Here are some points, one per row:
[-50  24 -27 -20  54 -18  63  22   1 -43  36  -9  26  21  -7  47  39 -20
 -16  16  -2 -24  36 -26 -17  -8 -29  50  16 -44  22   4 -46 -35 -18 -22
  17  13 -37 -11  47  41  54   6  40  15 -18   9]
[-13 -20  -3  44 -17  40  39  42 -48 -11  36   7  -4  20  35  11 -35   1
  69  11  16  -4 -15 -16  -9  30  14  32 -86 -13  56  22  38 -34   0  52
  43 -43   5  17   4  74 -18 -38   5  24   2  37]
[  27  -42    8   47   -2  -57  -39  -43   -8 -109   18   -2   54   28
   17   -6    6   17   42   26   20   53   41  -15   -4  -12    1   49
   -1   16   -5   18   10    4   27  -12    8   32   41  -41   -5  -35
   -4    5    0   -1    8  -89]
[-22  36 -30 -15 -48 -17   0 -13  33  -8  13 -18  -2  19  10 -30  51  26
 -29 -19  10   4 -23 -48 -31   3 -12   3 -47 -24  -3 -84 -39 -26  38 -47
  -2 -51 -24   2 -54  29 -64   2 -41  -7 -27 -22]
[ 24   3   5 -20 -36  30  44 -81  75  50 -41  37  -2 -28   8   8  26  59
  50  17   3 -31  11  31   9  -3 -74  43 -34   8   2  21   6 -54   7  25
  25  15 -23 -39  21  -6  23  35 -30  -4  72 -12]
[ 61 -15  18  27  50  16  14  -9  11  11 -20 -45 -20   6   6 -18  25  10
  32  13 -14 -51   0 -29 -93  24  23 -11 -37  13  -9  35 -21  16  13  -2
 -57   9  -5   6  82  -6 -14   7   9 -10 -47  16]
[  -4   27   27   14  -22  -31    8   29   -5   40   16   -9   19  -16
   35  -86    1    6   15  -12 -127   10   35    8   -8  -15    9   16
   37   11  -46   31    1  -18   16   10   53   17  -11   10  -39   64
    5   -8   30   10  -25    4]
[ 78 -30 -13  -3 -52 -12  21 -15  25   2  45 -10 -36  22 -21  21  -8 -11
  -4 -23 -36  -6  -4 -38  68 -26   3  70   0  14  -8  -8  32  48  -7 -50
 -40 -47 -13  17  26 -14  25 -19   3 -24   4  -5]
[-43  -3 -31 -13  17 -38  10   2 -77 -18 -12  18 -10 -40 -33 -23 -18  -4
   3 -51 -13 -67 -49   7  26  39 -33 -30  11  24  -4  23 -26 -59 -33 -28
 -14 -52 -40 -11 -12 -65 -64  -9  39 -34   7 -66]
[ -3   2  16  14 -25 -24  66  18  -2  22  41  50 -41  -6  -6  -2  20  30
 -64  -6  62 -38  41 -22   6   0  19 -60  13 -33  -6  47  34   7  -9  -9
 -18  33  38   1 -46  -8  30  23  -8  61  16  -6]
[-10 -16   3 -21 -27  36  -1 -11 -15 -35 -60  -9  23 -50 -27   0  30  10
  -9 -67   2 -14 -64 -67 -10 -13  14  -6  15  10 -31 -39   2  32  45  -1
  35 -30  36 -73  36   9  27 -30  14  36 -28   9]
[ -26   20  -28   49   -1   14  -51  -24  -13   15  -11  -38   -5  -34
   29    7  -26    3   -3  -49    7  -14   70   15  -18 -106  -57  -12
  -39   -3  -12  -31  -23   54  -60   45  -17  -47   -1   22   -9  -26
  -25  -23   29   13    1   -2]
[-29  20 -25 -44  40  62 -21 -59  11  17  46 -56 -31 -12  44  10  32 -22
   1 -20  35 -17  24 -20  98  17  55 -26  15  15 -23 -12  43 -34  -8  21
  17  72  14  22   9  -6 -26  -3  18   1 -22 -12]
[ 55 -48 -48  43   0 -28  11 -41 -38  18 -30 -30  -7   0   5 -13  -2 -49
 -21   5  24   4  -4  11  -6 -34 -18 -16  32  34   7  -3 -12 -60 -10 -55
  33 -10 -15 -33 -38 -38  12  -4 -28  34 -31  81]
[  40  -15   12 -107   35  -33   28   87   11   34   16  -13    0   20
   10    6  -13   33   29   16   52   24    2   53    2  -85   23  -14
    0   18   10  -18   19   -9   40   27    3  -19   37  -22  -14    8
   -8    0   39  -31  -15  -13]
[  4 -21  31 -24 -39 -23 -58  37   0  12  20  59  44  19  34  44  21   8
 -40 -28  34 -14  10 -26 -43  23  54  11 -14  26 -64  14   7  -9 -44  26
  61   9 -62  14  -5 -22   9  24 -34 -37  31  34]
[-27 -75 -34 -18  -5  33  28 -43  27   0  12  24  14 -23 -26 -14  27 -27
 -21  40  -6  43 -37   2 -29 -47  22 -25 -10  32  11  47  -2  72   9   3
 -15  -6 -40  35 -48  71  12  28  15 -12  -3 -43]
[-13 -23 -30  52  -4  35 -32  49   9   9  15   2  44  54  42   4  -1  71
   9   3   0 -41 -34  70  20  41 -26  -5  24  15  -2 -41  22  25  28 -35
 -45  28  28  26 -10  -6  52  42  77  28 -14  16]
[ 38 -42  -1   5  -1  15  29 -15  27 -61   4 -20 -14 -10 -12 -23 -68  18
 -53 -47   9 -41   2  23 -10  13   4 -66  -2 -65  -9 -33  -3 -14 -22   9
 -21  37 -14 -18 -33  55  33 -22  -6 -54  -3 -46]
[-25 -54  21  -2  -7  18  -3  33  27  38  -1   6  20 -41 -52 -49  45 -20
  29 -13  20 -46  51  28 -21  33 -41  17  31  -7  70  -6  35  30 -23  -7
  43   9  28  -4  35 -32  -9  21 -59  -9 -13  16]
[-42  -4 -43 -30 -48 -36 -17  26  24 -45 -30 -28 -29  -2  15  37 -24  13
  -5  56 -35 -43  25  23  19  22  42 -51  -4  37  12  14 -20   0 -28   0
 -40  10  30 -50  32  25 -26  -1 -42  15  -8  22]
[ 26  17 -15   3  31 -26 -62 -37  40 -15  22  31 -27 -57 -16 -17 -37  48
 -31  78 -14 -11 -28  18  -6   2  26  11   7 -15  25 -26  42  15  17  22
  19  -7   9  39  19 -33 -14   5  37  17 -19  43]
[ 17  14  -3  31 -35  78  32  67  -2 -23 -22   4  -3  10 -33 -26 -39 -12
  -9  73 -16 -11  -7 -52  25 -64 -16  -7  26 -34 -23  -9 -28  -6  23  -1
  20  31  22  11  14 -49 -42  21 -21 -10  50  -1]
[-17  33  46  -3  31 -13 -29 -44 -12  12 -11  64 -20  76 -25  11  11   4
  11 -27  10 -33  26  -7  30   2  -6 -28 -10  11  15  34 -36  78  39  -2
  52  28 -15 -28 -26   6  20  21   5 -56  10  72]
[ 17   8  25 -25  78  49 -52  42 -10 -15 -24  12 -14  13  24  22 -34  -1
 -19 -35  26  19 -18 -11  -4  15 -69  53  36  23   3  52  25   2  27 -18
 -37  -9 -13  21 -15 103 -49  -1 -47  43  17  -9]
[ 16  28  42   6   1 -15 -15  39  44  51 -49 -40  13  18 -15  32 -24  -4
 -10  74  38  69  28 -21  59  62 -30 -50  12 -20  -1  25   1  11   1  25
  41 -34 -32  23   6  -3   9 -10  32   7 -41 -58]
[-45  -2 127   0   1   5 -11 -24  -6  -7  11 -21 -12 -24   9  -9 -14   2
 -43  15  -3  28  -3  11  29 -17  41  -6 -38  48  50 -45 -31 -63 -27 -20
 -27  27 -10  14  19   5   1   2  24  18  18  -9]
[  6  21 -22 -68 -22  -6 -95 -15  -8  30  16 -11 -25   4   4  -5 -60 -63
  13   9 -36   3   0 -42 -93  27 -40 -17   5 -10  43 -12   6  -7  -6   7
   3  20  21 -16 -14 -44  19 -26  45  23  50 -22]
[ 24   2 -68  29 -11 -38  -2  19 -16  49 -24   1  -6 -50  -9  13 -53  -6
  33 -38  33  80  28 -15  27  26  42  47 -14  27  12  -9 -56  16  32  11
 -18  39   6  34  17  -1  33  15  -4   0  22 -23]
[  4  90 -11  32   7  57 -42  11  29 -23  -2  34   9  14 -14 -20  51  35
  55  -6   4  55  12  23   7   1  71 -42  62  30  57  26  39 -29 -18  19
 -54 -32 -38  -3 -17 -12  35  -7   1   9  19   8]
[  0  13  13  23 -54 -10 -38 -11 -77  31   1  21  16 -48 -17  38  64 -54
  11  35   5  10 -18  27  -6 -11 -21  -5   9 -43 -40  23  -5 -27  -8  -8
 -35  -9  57   4  -3 108 -13  -4  15 -50  -6   8]
[-35  17   9 -15  11  -4 -21  12 -79  -3 -24   0 -23  30 -26  11 -20 -37
  18   1 -36 -32 -27  31   0 -13  24  29 -34 -27 -27 -22  18  -9  -5  20
 -15   3 -50 -17 -26 -60  41   6 -81   0 -59 -68]
[-42 -45  -4 -42  34  -5   2 -50 -22   0  -4  37  38   8  21 -12 -35  40
  14  -4 -29  68 -29 -47  14  -3 -23 -19 -20 -52 -24  14 -18 -14 -34 -20
 -42 -29  32  32  15 -60  -1 -13 -51 -19 -45  41]
[-54  22   2  49  -4 -14  36  17  60   3  24 -27  -6  15 -52  29 -46 -13
  -6 -56  12  59 -70  35 -28 -25  -5  -5  -4 -28 -38  34  41 -15   9  -9
   2  22  -6 -41  24 -25 -36  13   7  -2   5  23]
[ 21  45  34   5 -22 -15  78 -61 -16  16  27  14   0  69  20  15  11   0
 -23  -9   5  -6 -31  37 -37  21  10  36 104  24  11 -17 -60  62  -7  38
  49 -16  62  40  14   2 -30 -16 -28  11   4  -4]
[ 19   3  12 -19 -10 -38  59  27  -5 -48 -16 -15  26 -58  45  10  41 -58
   9  -1   6  -7 -15  22  42  28 -34  15  -5  -7  -9 -17   0  26  40  16
 -34   5 -54  22 -34 -62 -11 -43 -12   3  11  70]
[ 24   7 -35  15 101  15  24  14   5   4 -35 -19 -10  32 -22 -24  55 -31
 -34  19 -34  23  33  27 -11  55  36  17 -54 -12 -24 -50   2  23 -44 -28
   7 -21  37  -4  27  12  12  -1  11 -10  77   0]
These points spread out most along one direction. Take the direction at right angles to it along which they spread out most. Go by this last direction. For each point below, how far along it does it lie, from 0 to 99? 50 is the average, and the first point above lies past it. One standard deviation of the points above along it is 16.
[ 19   3  12 -19 -10 -38  59  27  -5 -48 -16 -15  26 -58  45  10  41 -58
   9  -1   6  -7 -15  22  42  28 -34  15  -5  -7  -9 -17   0  26  40  16
 -34   5 -54  22 -34 -62 -11 -43 -12   3  11  70] 63
[  -4   27   27   14  -22  -31    8   29   -5   40   16   -9   19  -16
   35  -86    1    6   15  -12 -127   10   35    8   -8  -15    9   16
   37   11  -46   31    1  -18   16   10   53   17  -11   10  -39   64
    5   -8   30   10  -25    4] 58
[-17  33  46  -3  31 -13 -29 -44 -12  12 -11  64 -20  76 -25  11  11   4
  11 -27  10 -33  26  -7  30   2  -6 -28 -10  11  15  34 -36  78  39  -2
  52  28 -15 -28 -26   6  20  21   5 -56  10  72] 75
[-35  17   9 -15  11  -4 -21  12 -79  -3 -24   0 -23  30 -26  11 -20 -37
  18   1 -36 -32 -27  31   0 -13  24  29 -34 -27 -27 -22  18  -9  -5  20
 -15   3 -50 -17 -26 -60  41   6 -81   0 -59 -68] 41
[-10 -16   3 -21 -27  36  -1 -11 -15 -35 -60  -9  23 -50 -27   0  30  10
  -9 -67   2 -14 -64 -67 -10 -13  14  -6  15  10 -31 -39   2  32  45  -1
  35 -30  36 -73  36   9  27 -30  14  36 -28   9] 66
[-22  36 -30 -15 -48 -17   0 -13  33  -8  13 -18  -2  19  10 -30  51  26
 -29 -19  10   4 -23 -48 -31   3 -12   3 -47 -24  -3 -84 -39 -26  38 -47
  -2 -51 -24   2 -54  29 -64   2 -41  -7 -27 -22] 62
[ 38 -42  -1   5  -1  15  29 -15  27 -61   4 -20 -14 -10 -12 -23 -68  18
 -53 -47   9 -41   2  23 -10  13   4 -66  -2 -65  -9 -33  -3 -14 -22   9
 -21  37 -14 -18 -33  55  33 -22  -6 -54  -3 -46] 44
[ 24   2 -68  29 -11 -38  -2  19 -16  49 -24   1  -6 -50  -9  13 -53  -6
  33 -38  33  80  28 -15  27  26  42  47 -14  27  12  -9 -56  16  32  11
 -18  39   6  34  17  -1  33  15  -4   0  22 -23] 36
[ 24   3   5 -20 -36  30  44 -81  75  50 -41  37  -2 -28   8   8  26  59
  50  17   3 -31  11  31   9  -3 -74  43 -34   8   2  21   6 -54   7  25
  25  15 -23 -39  21  -6  23  35 -30  -4  72 -12] 70
[ 16  28  42   6   1 -15 -15  39  44  51 -49 -40  13  18 -15  32 -24  -4
 -10  74  38  69  28 -21  59  62 -30 -50  12 -20  -1  25   1  11   1  25
  41 -34 -32  23   6  -3   9 -10  32   7 -41 -58] 25
[  0  13  13  23 -54 -10 -38 -11 -77  31   1  21  16 -48 -17  38  64 -54
  11  35   5  10 -18  27  -6 -11 -21  -5   9 -43 -40  23  -5 -27  -8  -8
 -35  -9  57   4  -3 108 -13  -4  15 -50  -6   8] 63
[-13 -23 -30  52  -4  35 -32  49   9   9  15   2  44  54  42   4  -1  71
   9   3   0 -41 -34  70  20  41 -26  -5  24  15  -2 -41  22  25  28 -35
 -45  28  28  26 -10  -6  52  42  77  28 -14  16] 37
